One hidden turn or mirror swaps the rows below in pairs. Which row is each named row swapped with?
sor: [-4.84 -1.58 -2.14  2.54 -1.16  2.47 -1.44  0.10 -0.62 -0.75  0.89 -1.48
 -0.29 -2.01 -1.18 -1.40  4.08 -3.96]
beni: [-0.68 -1.99  1.14 -2.24 -2.91 -2.61 -3.78  0.09  0.31 -0.13 -1.42  2.73
 -1.54 -1.24  2.92 -3.42  0.56  3.81]
zil: [-2.00 -1.30 -0.96  1.72 -0.05 -4.80 -4.16 -2.02 -0.05  1.68 -3.60 -0.32
 -0.13 -0.50  3.57  1.36  2.74  2.27]
rim: [-2.08 -2.21 -1.04  0.73 -2.95 -3.22 -4.16  1.37  1.26  2.89 -1.52 -0.05
 -2.17 -0.56  4.24 -1.60  2.81  0.28]
sazis: [ 1.99  2.10  2.16 -0.71  4.27  2.50  3.99  1.47 -2.08 -1.30  0.96 -0.41
 -1.60  2.00 -3.45  3.09 -4.21 -0.04]
Zesa: [-2.80  0.64 -1.13  1.77 -2.96 -1.57 -4.83 -0.08 -0.32  0.48 -2.36 -1.75
 -0.03  0.58  2.69 -1.58  4.35  2.52]
Mosag: [ 1.97  1.18  1.36  0.62  4.26 -1.11  4.46 -1.02 -2.96  0.94 -0.84  0.71
 -0.89  2.29 -1.49  4.84 -5.16  0.30]
Ped: [-2.08  0.19 -0.94  2.98 -2.65  0.36 -4.47 -0.88  1.96  1.69 -1.82  1.50
 -1.87 -3.19  4.94  0.03  2.33  0.25]
Fodil: [-0.60  1.29  0.93 -1.67 -0.57 -4.58 -3.53  1.28  0.60 -0.05 -4.36 -1.46
  1.11 -0.13  4.14 -0.88  1.74  2.46]
raraf: [ 1.95  2.55  1.37  2.10  1.62  3.86  4.39 -0.04 -1.12  0.62  1.09  2.54
 -3.15 -0.35 -0.33  3.29 -5.95 -1.55]
lonus: [ 2.45  3.55  2.34 -1.89  2.42 -1.69  4.28  1.89 -2.33 -1.01 -2.09 -0.96
 -0.37  2.91  0.07  1.62 -5.31  1.19]
pobef: [-1.44  0.99  0.44  2.54  1.54  4.10  5.07 -0.25 -3.17 -0.68  2.19 -0.31
 -0.11  1.18 -4.36  1.12 -3.04 -3.62]
fiv: [ 2.47  0.61  3.46 -2.26 -0.41  0.42  3.58  0.20 -2.93 -0.34  0.70  3.57
 -1.10  1.83 -1.41 -0.80 -6.00  2.13]
zer: [-5.07 -2.26 -2.30  2.41 -0.98  0.43 -3.62 -0.32  0.76 -0.67 -0.05 -1.56
 -0.85 -2.31  0.33 -1.96  4.34 -1.65]
bon: [ 2.68  0.70  2.94 -0.43  1.84  1.21  4.95  1.93 -1.84  2.45  1.45  1.66
 -1.16  2.27 -1.60  2.85 -5.22 -2.32]
vadul: [-2.93 -0.07 -1.36  2.33  0.61  4.46  3.96  0.67 -2.51 -1.18  2.42 -1.22
 -1.13  0.06 -3.82  0.26 -0.47 -4.77]

zer swaps with pobef
bon swaps with rim
sor swaps with vadul

